Each path is a new rotation, seen through one point. The rows after it are directions, each followed by how far the rotation turns it, in deg/step (0 if it stays put).
Each turn is a multiple of 5 degrees from 10 to 175, or 0.
Each row of a path follows its step; steps can be skipped.

step 1: [  2   9  31   5   1  10  -1 -20 -14   5  16 -10   1 -11   6   0  25  31
  15 -28  -5  -2  13 -11 -22   2 -14  -4  12   3  -9  23  -6  -3 -17   9
 -26   6 -18   5  -9   7  -6   5  -8  -2  22   9  -5 -33  -2  17   1   0
  10]
step 2: [ 45   8 -10 -15 -21  16   2 -15  -9 -18  -5 -14  13  -5  20   7   4   4
  -5  15 -19 -11  10  17  -5   8 -10 -12  13  -2  -5  -1  10   9  14   5
  -5   8   1  -8 -15 -10 -10  19   2  12 -27 -29   7  20  -3 -15 -14   6
   8]
step 5: [ -2 -10  11  -7   5 -20 -11  -3 -11  -5  24 -19  24  -1 -21  -6 -16 -19
   3 -11  -1  16   0  11   0   1   4  -8 -16   1 -10   0   5  -9   7  17
   3  11 -10 -18 -32  11 -13  16 -39  17   5  37   4   4  -1   6   3  -2
 -13]
step 6: [  4  48   6 -21 -18   5  -3  -6  -7  -9  -5   3   5 -11   5 -19   0  20
  19  -2 -14  23 -25   7   6  -9 -35  -8   2  -5  12  -5 -27   5   0 -17
  -3   6  -7   8  24   6   7  20 -12 -15   1   3  -2  -3   4   3   6   7
   5]
step 7: [ -2  -6 -22 -41   8 -11   8 -22   6  10  19   7 -11   4   4  14  12 -14
 -14  -7  13 -19  -4   4 -24   1  13 -17  10  24  -1  -2 -16  16  10  19
 -16   1   7   5   5  11  -7  23   5  11  -2  -3  -7  12 -15  -2 -17   3
  29]
step 8: [-10  -9   0  10  -2  23  -1  34   9  -2   3 -10 -10 -24  -7  -3  17  21
 -20 -13   4  22  -7  15   9   7  -9   4   6  -5  12  -4  -3   8 -27  19
 -25 -18  23 -11  -7  -8   1   3   4  11 -15  -1   9  20 -18 -12  28   0
 -10]
step 9: [ -9  -6  22  -3   3   0  20  11   4   8  -5 -32  12  31 -13 -13  17  -3
  16   7  -3 -21  -6   1 -29 -18 -11  -7 -10  12   2   4  17 -11   0 -11
  21   9  15   6  -2   3  -1   3   0   1  -2   3  32 -10 -20  -6   2 -29
  13]
step 10: [ 11  13  -5 -23 -11   0 -14   5   3 -12  -5  21   7 -11  -8 -22   2 -10
 -14  -3  14  -7  -5  13  14 -11  -2 -18  -1 -17  14   7  13  -8   3 -17
   8  14  -3   4 -41  14  -8   9  21   3  -1  20 -22  -6 -17   5   0   4
 -32]
step 12: [-32   8  -8   5 -21   4   8 -23 -12   0  18  18   1  15   1  22  15  12
  -8   4   2  -4 -18   5 -21   1  -3   2  21   2  -2  20 -19  -3 -20  25
 -26  16  -6   4 -18 -19   4  12   7  10   2  -8   0 -20   2  11   7 -14
 -17]
step 13: [ 24   9  22   4 -19  -8  22  12  -8 -13 -10  -8   9   4   7   6 -10 -18
   5   8 -16  -5  20   4  15  -9   1  10  -2  13   9 -11  12   1 -13  14
 -29  -1   5 -21   2   8  -4  11   4  28 -14 -18   4  20 -36  15  14   3
  13]
Directions:
[ -4  -3   1   1   4   7   0   2   1  -5  -5  -1   1  -1   5  12   0   6
  -6   9   1   0   4   2  -5 -11   2  -6   0   4   0  -3   0   4  -3  -2
  -5   0   7  -3   9   1  -3   0  -1  12  -1  -5  -2  -1   2  -1   1   0
  -2]
70
[ -2   0  11  -2  -4   6   0   8  -5  -1   1 -12  -2   7   1   6  -6  -4
   7   3   2  -2  -1   5  -1   2   3  -2   2  -7  -1   1  -5   3  -5   4
  -5   7   1   6  -6   0   2  -7  -2  -3   5   0  -2   2   0  -3  -1   6
  -1]
95
[-5  1  6  2  7 -1 -6  1  4  5  3  1  3 -4 -4  8 -1 -4 -5 -1  0 -1 -1  1
  1 -2  0  2  3 -8  2  3  0 -8 -5  3 -8 -8 -2  6  0 -3 -4  3  6 -2 -3  2
  9  4  9  0 -3 -6  6]
95
[ 3  5  5 -2  2 -2  4 -4  0  1  3  6  0  8 -4  2 -2  2  4 -5 -6  7 -3 -3
 -1  1  7 -2 -2 -2 -5  4 -9  4  1 -1 -6  0 -3  0  7 -9 -5  8  0  3  5 -2
 -3  8 -5  8  3  3 -5]
60
